Each path below is one point turned by a fixed rotation once a step. After each direction that follows a path, write how fast that rotation turns it, in degrees per step (0 if it stays still).
Each turn is a multiple of 5 degrees from 10 to 175, or 0.
Each row of a path follows its step; steps can be skipped.
path 1
step 0: [  5  -8  10   8   3  -1  29   0  -1  31 -17   6  13   9 -21  -6  18   8
 -15  17 -20 -10 -16  14   9 -15   6  15  16  -9   2  31   5 -10  17 -13
   9   6 -32 -13  -5  35 -13  17  -1  -8  -1  -7  24  20 -22  25  -3   2
   5]
step 1: [-19  16 -14   2  25  33   3   0  12  18 -28  -5  26   7  11 -29   6  -2
 -10 -14  -3  -6  17  19 -38   7 -18   8 -13   0  12  18   4  15 -20  -3
  -7  -2   3  -7  10  -2  -3 -11   5   8   8 -13 -20   7  -6 -12  -2  -4
 -39]
step 2: [  0  10 -16 -30  -1   6 -39 -29 -12  -1   1 -27 -15  12  16  -8  28 -24
  -4  -1   7 -12  -6  12   3 -16  23  -5 -22  12  -8  -5 -26 -30 -20   5
   5   8  16   4  13  -8  -4  -9   2   4  -3   0 -19  11  10   9  14   2
  24]
step 3: [  8   4  16 -10   9 -23   1  11   4  -2  16  10   3 -12   3  -4  20 -10
 -27  20   9 -18 -16  -3  19 -17   3  -5   5  12 -13 -12  -3  -7   4 -15
  -4  28  -1 -15 -14 -15  32  -6   8 -23 -15  -1  36  -5  15 -11 -36  28
 -15]
step 4: [ 10  -5 -12  27  -2   9  47  -1  17  17  17  24   5   5  -5   4  -5  11
   1   5 -16  23   5  -6 -18  -4  -2   7 -19   7 -33  -6   5  -4   5 -21
   7   4  14  13  13   1  16 -14  -8  -2  33  -1 -15 -13   3  34 -10  17
 -13]
step 5: [  4   1  13  -9 -22  22   5 -13  20   6  12 -12 -27   6  -7  23   8  19
   5 -37  -2 -12  15  26 -24 -25  18 -13   2  -5  12  -4  26  -2   2  19
  -1  -9   9  14  12 -18 -11  24   4  21   1  -2   0  28  -1   5  -4  -8
 -18]
step 6: [ 10  -9   9  14  -3  -2 -11 -11  -4 -33   7  14 -11  -8 -15   3  -1 -28
 -19  22  31 -25   9  13   4  -3   9   2 -12  18   1   3  -1  38 -17   1
   6 -13  -4  -4 -24 -27 -30   6  22   7 -20   3 -24 -15  -9 -12   0   5
   3]
step 7: [-24   6   0  28 -11   7 -14   6   3  31  17  15   6 -20 -13   4 -26  10
  -5  23 -20 -16 -15 -10  25   9  24   1  10   2  10  14  -7 -20 -11   9
   0   8   9  -3 -16 -10  18  -3   9 -17  19  20  -3 -36  11   1  21   3
  16]
step 8: [-13   9  -3   5  -4   0  14   0   4  -2  16  -9  20  -5 -30   3   2  14
   3 -20  28  -9  14  14   4   7  -9  -6  13 -18  18  14   5  -8  11  -9
 -13   6 -14  20  -8  28  23  16 -46 -24  24   5 -18  21  -8   4 -23   4
   7]
step 9: [ -8  -5  21   3  -4   2  24  12   3 -10 -39  -2   9 -16   9 -17  44   1
  15  22  11 -12 -10  13 -14 -28   8  22  -3   3   7   2   0   7  -6   4
   5 -14 -16   1  13  26 -22  18   2  12   3  -1 -17   3  -6  24   8 -30
  -6]
Speeds:
[-3  1 -2  3  0 -5  2  7 -6 -1  1 -2  3 -4 -1  2  3  2 11  1 -2 -7  7 -2
 -4  4  6 -5 -1  1 -5 -4 -4 -7  6 -7  3  5  0  1  2  2  7  2  1 -2 -4  2
 -1 -3 -6 -3 -5  1  1]  80
[-2  9 -6  1  1  5  0 -4 -1  3  8  4 -2  3  8  0 -2  0  5 -3  2 -3  5 -4
 -4 -3 -5 -1  1  2  2  4 -1 -3  3  2  1 -9 -1  5 -2  0  7  3  1  2  7 -8
 -1  4  5 -4  0 -3  7]  115
[  2  -3   1   0   3   4   6   6  -3   6  -2  10   4  -1   8  -1  -4  -5
   2   0  -6   0   6  -2  -1   2  -1   6  -2   4   2   6  -1  -1   4   2
  -4   6  -2  -5 -10  -4  -3  -3   4   1   3   5   3  -5   0   3   0   5
   0]  115
path 2
step 0: [ -1  -3   5   7  -1  27  -6 -31  11  -7 -21  30  38   6  -4   9   9   0
  -7  19   2   4  -4 -18   2  12 -15 -26 -17  -3  -6  -7   0 -25   5  -3
  23 -18   8  -2  18 -24   0  -1   4   6 -21 -13  -3  18  -3 -27   8 -16
 -14]
step 1: [ -8  -7  14  11 -26 -15  13  -7 -12   3 -12  -1 -37   2  21   4 -25  13
 -16 -15  -5   4 -18 -12  -5 -16   3  26 -14 -23   7  -1   4  27 -11 -15
  14   9 -11  31   2   7  -1   1 -37   8 -24 -12   2   0  -1  15  -5  -3
   5]
step 2: [  3   9  -7  12  25  16  17   6  -6  18  14 -24 -24   6 -19   0 -12  25
  18 -29  -1 -16 -17   7   1  19  -8 -13  18  38 -20  14  18 -12   7  18
   7   7 -15 -10 -18  -2  12  -5  11   9  20  -4 -14   9  -7  -7   1  16
   7]
step 3: [ -7  15   2  -3 -14  -2 -25  -4  19  -3  24  -1  23 -10   4   7  15 -22
   2  -8 -11  32  12   9  15 -15  -2 -16  -9  16  21 -26   6  -6 -10   0
 -13  -1  12  13  -1  15 -34   9  12 -12  10   3   5  31 -15  23   6  14
  -7]
step 4: [-23 -36   6  -5  22 -17  -9 -13   0  22 -11  26  -5  26 -15   3  -3   6
  -6  -1   3   0  27  -6 -18 -25   0   6   5 -22 -10   8 -24 -27   4  -7
   3 -16  22   4   6   9   8  -7 -11   4  12  -1  20 -20  10 -14 -21   0
 -11]
step 5: [ 22  -3 -12  21 -19  13   1  25 -18  -7   0 -26   0 -10  -6  27   6 -12
  -9  -8  25   6 -41 -22  -6  -3 -17   3 -10 -27 -17   7  -9  29   7  19
  -7   0   3 -13 -10  -3   2   0   7  13  -6   5   3   7  17 -10   3 -21
 -14]
step 6: [-22   7  -9 -14  18  24  17  13 -17   0  12   6 -21 -16  28 -21 -18   6
   8  21   3  -2   5  15  31  21   2 -17  20   7 -10  -2  -1   3 -12 -19
   1 -16 -15  17   8 -27 -15  -6 -11 -11   8   2  14  22   5  14  13 -12
   9]
step 7: [-15  -4  13 -18  -1 -13  -4 -29  22 -11   4 -12  14  -4  -4  12   1  18
  10 -10  -2  17   2  22  10  -7  17 -20  -2 -24  -3  16  12  10  22   0
  -8  23  11  13  24   7  15   6   9  10   8   0 -32 -10 -40 -15  -3  10
  10]
step 8: [ 15  -4 -13  -1   2 -37   6  12  -6 -43 -13  -3  11   7 -21   9  -2  14
 -25   6   8   1   8 -31 -23  -6  -7   4   3  13  -4  -8  -7 -30  -7   2
   3  16  -2   5 -33   8  -7 -15 -11 -11   6 -16  20   2  -3  15  10  11
  12]
step 9: [ 14   9 -16   1  -6  24  11   1  -9   3   5  -6 -26  32   1 -10  17   4
  19  -1 -16   1   6  15   9   2 -16  16 -17   0   4   5 -41  20  -5  -3
  14 -21  21 -20  -8   4 -16  -3  11   7 -12  42   6  -9  -7   0   0  13
  -9]
Speeds:
[ -4   4   2 -11   4  -2   2   6   1   1  -4   0  -4   2  -5  -3   5  -1
  -2  -1  -3   7   3  -4  -3  -3   2  -5  -4   5   3   2   7   4   2   4
  -6  -5  -6   6   1   1   0  -9   8  -1  -1  -2   0  -1  -3  -3   1  -4
  -1]  85
[ -2  11   0   1   0   4   0  -2   8  -1  -3  -5  -2   0   1   0   3   3
  -2   3   0  -7   8   0   0   2   4 -11  -3  -1  -4  -2  -3   2  -2   1
   5  -1   0   2   1   6  -5   3   0   0   0   6   0   5  11   1   1   0
  -3]  115
[  0  -9  -3  -2   1   4   2  -1   1   2  -4   6  -2  -1   1  -3   3   0
   3   4   5  -5   1  -3  -5   2   6  -3   3   5  -7  -1   1 -12   4  -1
   3  -4  -4   5  -7  -8   2  -4   1  -2   4  -1   0   3   4  -3   2   8
   1]  175
[ 0 -2  0  4 -4 -7 -3  6  1  0 -6 -1  1 -3  7 -7 -3  5 -4  4 -2 -1 -2  4
 -1  0 -1  0 -3  6  3  1  4 -1  7 -2 -4 -8  3 -4 -1  4 10  3  0 -5  2  5
 -5  1  2  0  4 -1 -9]  0
[-3 -3 -4 -3  8 -9  3 -2 -3  6  2  2 -5  6  9  3  8  4  6  0 -6 -1  1  2
  5  1 -7 -1  0 -4  1  3  4  2  2 -4  4  0  1  1 -4  1 -4  2 -1 -3  0  0
 -2 -8  7  1  3  0  1]  145
path 3
step 0: [  5  15   1 -24 -20  22  -5  20  37   9 -15  11  -4   3   3 -24  13  -3
  22 -24  24  18   6  17  -5  -9 -27 -10  14 -13 -15   0   8  -2   1  -5
 -32  -6 -15   0 -12  -1  23  -8 -21  28   8 -12   0  15   9  19 -13  -2
  -6]
step 1: [  5 -15 -16 -18  15  19   0 -13  -4  15 -13  26  36  33  -3 -30 -15   5
  20  18  -5   9   6  13  28  -9  20  14   0  -4  -3   3 -19 -19  16  20
  -9   6 -14  19  14 -16   7  14 -25  12   3   3  -3   3  15  -7  -4   3
  21]
step 2: [-17   9  -5 -23  11  -6  -8   1  -5  -2  12   1  31  25  -5   9  31 -19
   4 -25 -14  15   7  34 -27  11 -24  17  20 -13 -16   6 -36 -12   2  13
  -5  20   1  -2  -3  15   1   8   4 -10  -9  -8  12 -23 -12  -6  10  15
   9]
step 3: [  7   9  11   6  32 -17  36 -18  -9  23  -5  -9   7  13   3  -5  12   7
   9   2  29  10  50   8 -17  -8 -22 -18  15   0  -1 -23  12   5  17 -11
   2   6   0  14  12  12  12  10 -13  27 -20  -2   4  -7 -10  -6 -15   1
   7]
step 4: [-23 -10  10 -23  15  13  14  13   6   5 -35  13  17  -5  15 -11  20  -7
  -1 -12   4  18  17 -12   5 -32  19 -28  14 -25  -5  18 -17   8 -31  17
  18  -2   1  19  10  -5  11   3   3   4 -11 -12 -12   4 -14  11  13 -23
  -5]
step 5: [ -3 -11  32 -14 -14   7 -11 -12 -31 -27   9  13  -5  32  -7  -7  22 -14
   4  -4  17  -9  21 -10  15  11   4  -2   7   2  -5  -7 -23 -17  12  15
  22   6   6 -11  -4   9  23  -7 -15  34   4 -17 -15  14  -1  13  25  14
  14]
step 6: [-29   1  17 -13  -1 -23  -4 -13   9   5 -28   5  16   1   9  -6  18   2
  10  14  13 -17  -6  40 -17  -5 -24 -10  -4   8  11   2 -10 -16   2 -15
  20 -16 -14   6 -23  -9   7   9 -43  -9 -20 -20   8   6  14  19   7  15
  -9]
step 7: [ -3  22  19 -12   7  29  -3 -11  -1  12  12  -3  15  -4  -3 -23  14   5
   6  11  34  -8  -4  -6   8 -17  20  13  21 -20  24 -16  -9 -15  -6   0
   2  19 -30  26 -11   0  28 -14   9  -7 -24 -14  31  -3   3 -12 -17   1
   5]
step 8: [  4   9  23 -24  13   8  13  -4   2   8  16   5  -4  11  -2 -14  23  12
  20  11 -27  -4  11  10   1  27  -4  -1  -9 -38  21  14 -18   9 -21  33
  21  12  -8 -27  -7 -13  -6  18 -13  22 -14   1  10 -16  -4   9  -8 -19
  10]
step 9: [ 11  -9  19 -10  12 -11  12  11  -9 -12  -4 -32  14 -27  20  14  21 -28
   9  16  14  18  11   1  -4  -5 -25   9  -2 -10  10 -11 -23  20   8  10
 -21   6 -11 -15  12 -18  36 -13 -28   7   7  -3   8   4   6  14   5   7
  26]
Speeds:
[ 1 -1 -1 -2  2 -1  9  4 -4  0  1 -5  4 -4 -2  8  1 -5  3 -5 -2 -2  8 -3
 -2  5  0 -5 -8  1  5 -1  1  8 -4  3  0 -2  7  7  5 -1  5 -5  5  1  0 -1
 -5  3 -4  6 -2 -1 -1]  65
[-1 -2  2  1  0 -1 -1  6  4  0  1  3 -1 -2 -4 -3 -1 -4 -2  0  2  4 -3 -2
  0 -1  3  6  5  0  7 -3 -4  2 -3 -2  3  9  2 13 -1 -5  1  5  2 -7  9 -2
  0 -1 -7 -2  9  1  4]  135
[ 0  6  0  1 -2  2  0 -2  4  4  5 -4 -3 -5 -3 -4  0  0 -4 -3 -3 -2 -3  3
  2  1  4  5 -5 -3  7  0 -5  9  6  2 -8 -4  0  0  0 -4 -1 -4 -4  3  3 -2
  8 -2  9  8  1 -5  5]  35
[  2   8   1   5   7  -1  -1  -1   2   5   0  -8  -1  -2  -6  -2  -3   2
  -2  -2   5   1  -1   0   1  -4   1   0   3 -10  -1   4   2   3  -9  -6
   5   2   6  -2  -6   0  -1   3   5   8  -3   2   1   0  -7   0  -7  -2
   2]  85
[ -3  -3  -1   2   1 -11   2  -1   3  -5   0   4  -4  -5  -1   6  -4   0
   8   0   7  -3  -5   3  -4   2   4  -2   1  -2  -2   2   3   3   0   5
  -7   3  -1   0  -4   5  -1  -4  -3   4  -5  -3  -1  -7  -3   1   4   7
   8]  110
path 4
step 0: [ 16   7  -9  -8 -21 -22 -24  -5   6 -26  18 -22  10 -23 -10  10   2 -11
  19 -12  -1  20 -21 -30 -21   5 -25 -21  -1  19   2  -1   6   6   5 -16
   9  -4 -42  11   4  -9  -2  -9   7   4  -6  22  10 -13  -2   4 -16   3
  -1]
step 1: [ 33  -8  -5  -3   7 -21 -12  10 -13  -9  -3  35  -8  -6   9   4   3   9
 -10  13 -25  11   2  -3  12  13   4  -3  20  10   6  13 -26   4 -12 -12
  15  -2  12   2 -19 -31 -29 -18 -14 -27 -17   3  -2  -3   6  -3 -28  23
   5]
step 2: [-14  -4  -6  -4   6  -5 -21   5  21  10  20  17   2   7   6  13 -29  10
  -7  -6   7 -11  -1  -9 -25   2   3  38 -10  -4   3   1 -22  27  20 -18
  21  -8  -2   5 -18 -16 -10  32 -14  -1   7  -6 -13  14   0  -9  10  -4
  34]
step 3: [ 25  -5 -35 -23  20 -18  18  16  14  14  23  -3  10  13  15 -26 -20  21
  16 -18   7   8 -11  -4  14  -5   1  -1  13 -18  13  -9  18   1 -23   7
  -1  13  -5  -3   2  -9  12  -5   2  16   7 -15   1  20   3  -5  -8 -33
  23]
step 4: [  1  16  11 -19  -8   2  -8   2  36 -20  24  18  25  10   4  21  -3   4
 -35 -18  -8  -1  -2  -1  -7  20   1 -45   5   6   4  18  26 -13  -6  16
   2 -13   0  18   1  14  -1 -11   4  10  10   6   2  30   9  -4   2   3
   0]
step 5: [ 38   5   1 -30   0  -1  -9  -9 -16   0  11  12  10 -21 -15 -14  29   1
 -15   9  -6 -31 -34  -2 -12 -14   7  -9 -11  11  22 -19  -2  24  16   5
 -13 -14  18   6  10   6  -6 -15  -7   2  -2  18  13   1  -8  -2   5  16
  19]
step 6: [  8 -10   5  21  -7 -15   1  -1   1   4  24   5  -6  -6   0  -4   4  24
 -29   0  10   2 -29  -1 -22 -11  10  -3  -4  17 -15  -3   6  15  22 -11
   1  13   7 -36 -39 -11   4  -7   7 -24  21  -9 -25   5 -12   3 -15  -3
 -22]
step 7: [ 10   9  10   0   5  -6   9  11  19  10  29  -6  19 -26  -5   1  -4 -17
  15   6   2   2  -2  31 -12  27  32  -6 -14 -16   3  -2 -30  -6  -3 -24
   5  17 -19 -19  -8 -17  15  11  15  -5  -5   8  21   7  -4  -3 -20 -25
  10]
step 8: [ -6  -4   5 -16  18  -4   1  16   2  -8  15  14  -8 -23  -7   6  10  27
  -1 -21  -3  12   9 -13  -7  -5  18 -26   0  -8 -20  10  15  -6  -5 -14
  -8   0 -19  13   1 -25 -45   4  -2  34  -4   8   3 -31  10 -11  -7 -27
   5]
step 9: [ 12 -16  -7 -20  16   7  28 -21 -16 -38  25  20 -11   8   7  13  -4  12
  -7  -9  -2   7  12  -6 -32 -14   9   1  13   5  12   6 -24 -13   6   3
  12 -16   0  -3  19  18 -15  -1  -5 -29  12  -5  15   1  23  -1  -8   5
  21]
Speeds:
[ 1 -1  4  6  2  4 -3  0 -1 -1  2  4 -1 -1  3  6 -7 -2  1  1  1 -3 -2  5
  5  4  8 -1 -7  1  4 -7  0 -4  4  5  9 -5 -6  4  1  5  2  6 -2 -1 -1 11
 -1  1 -4  2  2  0  4]  140
[  4  -2   1   2   1   3   3   3 -11  -5   4  -5  -6   0   5  -3   3   3
   7   1   0   5  -6  -1   1   0   1  -1   0   2   6   7  10  -5   2  -5
   7   0  -3  -1  -4   3   1   0  -1  -2   1  -6  -5   7   6  -5  -2   1
  -3]  130
[ 2 -1 -8  1  4  5  3  1  1 -2 -1 -2  5 -4  5  2  3  7 -4  7  8 -5  5 -1
  3 -4 -2  6 -6 -1 -9 -2 -3  5 -3 -2 -1 -1 -7  0  2  0  9  1  1 -3  4  0
 -6  6  0 -4 -4  2 -2]  95
[-7 -1  2  0 -8  5  7 -3  3  3  4  1  2 -1 -6 -6  2  2 -5  9 -2 -1 -4  1
  5 -7  0 -2 -3 -2  5  6  2  0 -1 -2 -5  2 -5 -1 -9  8  0 -3  0 -2 -5  6
  0  0 -5  2 -2 -2  3]  45
path 5
step 0: [  0  -5  23  27  14 -37 -12   3 -30  19   9  -4 -11  17 -19  -1  -2   5
  14  -8   6  -2   6  16 -10 -16   1  23  -3   9  15 -13  -3   7 -10 -11
   5  -9  27   6  20  13  20  13  -8   8  -3 -19  27  23  18   1   2  16
 -22]
step 1: [ 13  -9  16  21  -7 -33   3 -13 -13   8   0  -7 -15  24   4 -19  19  16
   4 -19  16  16   5  -1 -24 -41 -21 -13  11  10  17  25  -7  -8 -14 -10
  14 -13  -7   6  -3  10 -32  13 -11  12 -10  -3 -10  -3  -8   9   7   9
   6]
step 2: [ 30 -16 -12   2  -8 -27   6 -12  -4   4  34  -3  18  -4  13 -10  26  -7
  10   5  -9 -13   3   7 -27 -10 -23   2  28  -5  19   3 -12  20   0   0
  18  -4 -21   2  30 -10   8  22  -4  -7 -14   4  13  12  25 -12  -2  14
   3]
step 3: [ 14 -13  20  10   0 -27  -3  21 -16  13  -5   0 -10  15  -6  21   8  -3
  13   1  -4 -14  35   0   1  -5 -31  16  -6  -2  21   5 -24 -11  -4  -4
  31  -7 -41   7  13  17  21 -10   3  16  11  -7  -4  -6  -1 -20  -8  15
  -4]
step 4: [ -3   6   6  12  27 -32   0  11  -6  -2   6  -9 -10  12  -7  -2  20   8
  24   2  19  -6  30  18  -6 -21 -19  -9  37 -12 -12 -10  11 -28   8 -11
  18 -10 -10  18   5   7   6  -3   1  10 -23   3  16  24   9  22  -5 -16
 -10]
step 5: [-11 -25   1   7  -7 -40   2   3 -19  25  24   9  -9  32   2 -19  11 -20
   8 -14   7 -17  19   6  -3 -12 -11   5  -3  -8  15   4  -5   6   6 -23
   9  20  25  16  34   1 -21 -12  10   0 -18  -9   9  -6   3   8   3  11
  -1]
step 6: [ 11 -13  -6  21  -7 -11  -4 -18 -20  12  -5   5  -4  30  15   4  13 -13
  16  24  29 -15  -3  -2  -4 -21 -33   1   6  18  19  13  22   5   0  -5
  38  -9 -16  -8   4  24  -8  28  11  -4   6   8  13  -9   6   7   5   0
   9]
step 7: [  6 -14 -13   4  -1 -30   4  -8 -29  11  19 -16  27  11   4  16   4 -20
  21 -10 -14  21  14  35  -3 -10 -17 -11  20  11   1  -1  -1 -12  16 -12
  30 -14 -20  -7  25 -16  20  -2  -5   7  -5   4   4 -12  -9 -13  12  -5
   7]
step 8: [ -7 -17  -2  15  -2 -25  -7  34 -28 -31  20  12   7   5 -15   5  10   5
   9   4  -4 -34  23  -5  -7 -28 -20  15   2   9   7 -11   2   6  13 -10
  33  -7 -11  -3  -6   4   1 -26  -9  17 -12 -16  16  -5  -5   3  13   3
   1]
step 9: [  8  -7  -7  30  14 -20   9  14  -7  20   9   7 -17  21 -21 -12  14   2
  27   6 -14   8  12  -2  -6 -14 -17   3  27 -14 -20  -9  -2  14  12 -22
  12   0   2  -3  14  28  -5  11  22  26   0   5   9 -11  -2  27   9 -15
  25]
Speeds:
[-7  4 -4  1 -4  8  0  0 -8 -2  3  2  3  7 -7  4 -1 -8 -3  4 -7  0  1  0
  1 -1  5  1  4  1 -4 -2  4  1  2  2  6  3  4 -5 -4 -2 -2  1  1  8  0  2
  4 -5 -5  3 -1 -2  7]  25
[  8  -6   4  -3  -3   0   0   1  -5  -5   0  -2   2  -5   3  -2  -5  -4
  -1   1  -8   2  -2  -3 -12  -6  -5  -2  -2  -5  -8   6   3   0  -2   4
   0  -1  -4  -5   0   1   3  -3   2  -1   2  -8   3   2  -5  -2  -2  -3
   0]  65
[ -2  -1  -7  -5   3   0  -2 -10   4  -2   1  -5  -6   0  -4  -6 -10  -1
  -6   0   6   2   1  -2  -4   0  -7  -1  -1   1  -1  -2  -1  10  -8  -2
   7   5   0   0   4   3   1   2   0   1  -6   0  -6  -2   1   1  -2  -1
   5]  85
[  5  -3   1   0 -12   1  -6   2  -2  -1   1   1  -3  -6   3  -6   3  -4
   4   1   1   4  -1  -3   8  -4  -2   1   2  -2   0   4  -2  -1  -1  -2
  -4   3   5  -7   0  -1  -5   7   6   2  -6  -1  -5  -2  10   5  -3   1
   4]  90
